In the rows, zero is written as 128.
The rows below fall into families. The same turns and mirrors carry the whole set onto itself and the rows of a family onto each other. For each named row, which other rows are in its family? Write them in the order they are listed.
These 28 rows form 7 families of 4 rows each.
bama: [126 129 106 133 119 151 103 152 134 135  99 155 119 126 155 128 137 153
 125 134  96 133 105 118 112 114 141 122 119 145 128]
vuno: [105 117 136 171 160 112  83 100 143 104 143 133 127 159 110 109 104 117
 161 123 127 146 117 130 118 123 154 124  77 134 149]
guka: [137 101 135 127 149 123 105 118 122 147 141 143 132 121 144 153 111 124
 140 147  83 114  95  97 127 117 148 158 119 136 145]
Muke: [143 103 132 118 155 119 106 116 117 140 141 147 133 119 158 136 119 128
 145 147  85 110 101  97 135 123 137 154 114 136 139]
dal: [101 123 139 147 172 130 115 127 132 103 117 126  87 160 125 118 127 143
 123 100 144 140 129 110  99 115 164 124  76 122 137]
lemi: [128 133 111 126 121 160 107 160 136 126 115 145 119 132 157 122 135 140
 123 124  98 131  96 128 113 115 135 129 121 146 123]
med: [134  95 127 127 157 124  94 112 114 148 143 151 128 116 156 145 120 123
 153 146  96 109 110  92 133 125 134 145 118 140 138]
Fekap: [131 103 139 129 155 118 101 117 116 151 140 142 125 120 149 146 118 117
 148 145  91 109 101  97 129 129 135 159 126 141 143]
tugin: [ 92 114 130 151 164 129 112 131 134 107 115 126  87 159 121 109 138 133
 129 101 140 133 126 106  91 113 166 128  87 112 130]
bopin: [124 131 110 126 119 154 109 147 130 126 110 144 122 117 160 128 137 152
 112 128  94 143 107 117 104 116 133 128 112 127 125]
gori: [103 128 131 144 167 131 116 137 135 109 118 125  92 157 129 115 146 142
 124  99 138 147 135 112 100 116 165 129  70 121 136]
lif: [109 117 136 182 171 116  84 109 143 114 140 127 132 149 122 121  98 113
 154 128 136 137 110 133 124 114 155 135  65 136 148]
val: [ 92 111 134 146 173 127 106 137 139 107 110 132  90 152 121 117 135 138
 124 103 139 142 135 103  97 100 164 128  80 124 136]
suku: [ 92 111 139 155 174 131 113 126 130 110 119 125  83 162 124 113 131 134
 132  97 136 147 124 116  96 113 163 125  81 131 132]
Mipo: [148 101 130 126 156 121 102 116 116 149 140 137 139 120 149 139 106 127
 147 146  90 113  99  94 129 132 134 155 105 137 141]
Zivo: [113 113 134 179 168 111  93  97 140 110 149 127 138 153 126 126 105 117
 151 136 131 138 113 135 122 136 153 129  73 132 151]
bes: [118 137 113 129 113 150 100 156 141 134 112 147 117 125 151 128 142 141
 120 133  95 134 101 121 112 110 137 132 124 139 127]
Siba: [109 112 139 182 167 110  80 108 139 109 137 127 137 146 122 122  98 113
 160 132 138 147 116 129 118 122 151 124  83 146 148]
Geni: [116 122 135 172 168 115  87 110 138 104 135 129 142 152 121 114  94 116
 167 126 138 136 124 135 127 126 144 123  82 140 150]
Rik: [125 143 120 133 124 150 100 158 123 134 118 149 123 116 151 129 140 144
 117 126  92 138 100 118 108 112 126 136 120 136 124]
dabi: [126 130 115 129 121 158 109 154 125 128 111 144 128 123 163 124 138 150
 122 136  92 133 101 124 114 117 137 131 118 136 124]
fome: [ 99 109 135 141 174 132 120 129 138  99 114 128  88 160 132 122 131 138
 122 103 143 136 132 111 101 100 161 120  85 123 131]
Rumap: [126 127 111 134 117 147 107 152 121 136 112 144 118 123 163 136 132 148
 125 137  97 137 100 118 119 111 136 128 125 143 116]
vev: [139  99 143 122 153 120 106 111 118 131 139 152 129 123 148 140 116 122
 148 139  90 104 104  97 134 132 135 153 126 132 144]
nas: [ 95 121 143 151 171 129 112 125 133 101 110 126  96 154 119 126 145 141
 126 104 138 154 134 108 103 103 160 131  79 124 137]
kalig: [132 104 121 124 149 116 100 124 114 145 135 152 130 119 148 140 115 131
 148 145  83 107 109  94 141 120 134 151 120 132 136]
gakib: [109 121 129 170 169 119  88 102 140 102 149 124 135 154 118 119  97 118
 154 124 136 142 120 133 122 129 152 124  75 136 153]
temog: [112 120 125 174 165 102  89  99 141 109 143 122 133 155 121 114 105 108
 161 124 131 147 110 130 116 128 151 125  89 144 149]

Same family as temog: bama, med, tugin
Same family as Muke: dal, dabi, gakib
Same family as bopin: gori, Mipo, Zivo
Same family as lemi: Geni, fome, vev
Same family as Rik: guka, lif, nas

The rows below fall into families. The same turns and mirrors carry the whole set onto itself and the rows of a family onto each other. For each named row, which other rows are in its family? Write them in the order they are listed.
These 27 rows form 9 families of 3 rows each.
Zuz: [130 126 117 134 129 158 106 152 152 120 139 127 130 113 125 111 107 130
  84 164 117 126 106 139 111 130 128 132 134 115 111 132 119 130]
lidod: [116 120 112 139 138 126 143 142 133 124 140 141 126 143 105 136 131 123
 109 116 147 155 102 115 116 104 121  76 100 160 152 143 150 130]
Gupiv: [137 110 132 142 118 140 139 111 127 136 127 113 113 138 114 161 167 136
 125 130 113 120 140 116 150 136 131 150 157 149 138 124 145 118]
Tabig: [132 138 108 126 119 161 119 138 132 117 133 124 146 122 138 102 104 134
  98 171 114 102  98 140 131 125 125 129 124 119 117 119 126 122]
Paser: [114 122 129 126 107 123 147 107 116 125 115 115 114 145 118 150 169 141
 125 139 104 106 128 113 129 135 116 135 159 163 137 127 142 116]
keso: [127 140  98 130 131 151 109 137 130 125 131 145 127 106 115 111 110 120
  90 178 103 136 113 140 110 124 118 139 118 122 121 118 131 140]
fot: [121 116 128 127 125 131 137 108 130 133 113 113 107 123 107 146 166 150
 133 137 108 124 130 107 145 142 145 131 159 150 131 128 147 108]
tisab: [117 123 114 140 127 115 147 133 123 111 125 145 143 132 111 139 139 114
 118 113 145 140 114 127 117  93 130  77  99 168 152 139 134 144]
tola: [132 123 128 123 123 110 118 120 114 126 108 116 118 127 134 159 167 150
 123 135 111 134 127 106 144 152 135 138 156 145 138 135 143 133]
Biv: [132 125 124 139 134 122 156 126 125 129 143 147 141 137  95 136 132 128
 111 121 147 143 113 132 123 103 130  69  98 143 148 143 141 137]
Zopef: [130 120 137 127 112 117 134 112 117 137 130 122 119 137 114 162 161 148
 117 145 104 104 138 118 138 140 140 147 149 156 127 132 153 122]
nop: [131 117 139 135 123 119 108 109 108 128 119 119 115 133 127 155 170 148
 127 133 117 117 126 122 146 140 139 145 146 144 126 134 144 108]
Vuv: [127 139 106 139 148 149 121 145 128 118 137 133 135 118 131 108 104 131
  82 152 101 122 112 140 105 133 116 145 119 113 129 129 135 140]
dese: [131 124 128 129 123 115 134 113 121 128 112 112 109 125 125 163 175 139
 120 134 113 119 129 117 127 134 129 139 160 169 132 133 146 111]
Kive: [115 137 125 149 142 139 146 109 120 115 129 156 138 132 113 140 131 131
 127 118 143 155 109 122 119  91 124  78 105 160 146 138 134 140]
kivot: [133 134 100 147 130 162 132 142 135 116 139 121 135 129 140 113  97 131
  90 168 101 118 107 138 120 121 125 134 119 124 112 124 129 152]
dodu: [121 133 124 143 136 122 144 126 129 118 135 146 144 144  96 154 136 129
 120 119 137 140  97 129 136 100 129  78  91 168 140 143 131 146]
zesed: [133 117 107 140 136 163 127 140 134 109 138 122 140 116 124 123 108 130
  85 168 104 117  90 134 108 136 120 133 121 113 114 130 122 134]
gobe: [121 137 118 138 137 136 139 130 110 112 134 146 138 147 108 140 124 130
 116 111 148 171 111 123 122 101 147  88 106 167 140 133 134 127]
pinu: [132 144 101 134 135 154 123 144 126 127 133 124 130 115 139 103 115 128
  88 175 111 117  91 141 112 127 129 133 134 123 111 122 128 129]
Mur: [128 129 106 151 140 152  97 139 140 115 134 125 145 124 132 126 103 120
  96 154 108 116  96 142 114 133 107 139 126 115 128 133 125 144]
Zoruf: [120 130 117 136 130 116 143 141 140 113 131 142 145 147 112 147 120 126
 105 109 146 134 119 143 127 100 118  83  95 163 153 142 133 129]
doka: [127 142 115 138 148 122 146 137 134 121 128 146 139 130 116 138 129 122
 108 110 157 150 105 136 132  97 130  83 100 167 143 138 137 129]
vamak: [105 131 123 142 144 114 150 108 116 125 132 155 136 145  99 138 124 121
 117 125 137 143 102 130 107 108 122  84  93 154 150 140 150 127]
nuvud: [122 119 131 125 112 129 131 117 114 136 114 116 120 132 124 148 175 132
 135 140 104 109 129 122 141 136 147 144 153 153 140 119 139 114]
Fug: [129 127 143 139 121 134 128  93 117 129 119 110 123 140 127 136 150 145
 133 126 123 115 141 123 144 143 144 141 159 147 129 129 152 120]
Bug: [122 127 106 131 130 159 124 154 134 110 130 134 145 115 139 112 103 125
  86 163 121 110 103 144 113 130 135 139 120 123 123 119 123 138]

Same family as Vuv: nop, Kive
Same family as tisab: nuvud, Bug
Same family as zesed: Gupiv, Biv
Same family as gobe: keso, tola
Same family as dodu: Zopef, kivot

The rows below fall into families. The same turns and mirrors carry the whole set onto itself and the rows of a family onto each other. For each named row, which other rows are in its family? Write them in the order they are listed.
These 40 rows form 5 families of 8 rows each.
nezar: [168  94 112  87 103 181 175 118]
Bok: [171 129 126 131 117 193 160 129]
Togir: [166 129 132 134 119 190 161 128]
Non: [138 140 131 131 132 154 153 109]
paz: [141 105 108 120 105 157 151 140]
Nol: [145  93 140 108 132 179 146 101]
fep: [162 140 104 105 107 151 183 122]
mikon: [143  91 136 115 119 185 146 102]
Led: [132 135 128 127 135 149 156 109]
Feti: [157 140 106 106 105 151 181 130]
Bot: [136  98 113 120 103 163 149 139]
ramis: [137 106 108 131 108 158 161 140]
vumil: [162  97 118  87  96 177 178 123]
gupi: [137 139 128 128 139 155 159 107]
zere: [160 141 103 112 104 156 181 128]
soke: [166 128 135  97 131 176 177  85]
sasup: [164 129 130 132 122 191 157 128]
dafek: [163 143 108 101 117 148 183 126]
vep: [172 133 131  95 128 170 177  87]
kunez: [135 104 118  87 119 143 167  98]
Zek: [148  94 138 111 131 181 147  98]
ser: [132 107 112 124 103 159 153 137]
numab: [168 126 132 125 116 195 160 131]
rol: [172 100 116  90 101 187 172 118]
lole: [144 136 124 130 141 158 149 105]
Neki: [144  94 140 111 130 182 142 106]
fip: [170 134 130  98 132 170 178  88]
bon: [126 104 111  90 124 148 166 100]
veve: [145  88 140 113 129 176 147 106]
zuk: [141 106 111  86 115 142 169  99]
sovik: [173 127 132  95 135 176 174  90]
fitur: [139 104 111  85 116 146 165 100]
zadab: [178 127 132 127 113 187 163 128]
Davav: [133  99 113 123 108 163 151 137]
Kav: [162 144 101 106 109 158 182 120]
vezan: [169  94 115  90  97 178 168 120]
vetu: [170  98 116  91  98 188 172 121]
vap: [138 105 111  93 118 138 166  96]
Zin: [137 134 127 125 138 147 156 107]
lolan: [167 128 134  88 129 175 164  87]

Same family as zadab: mikon, ramis, vumil, dafek, lole, bon, lolan
Same family as soke: nezar, Non, paz, numab, veve, Kav, vap
Same family as fep: Bok, gupi, kunez, ser, Neki, sovik, vezan

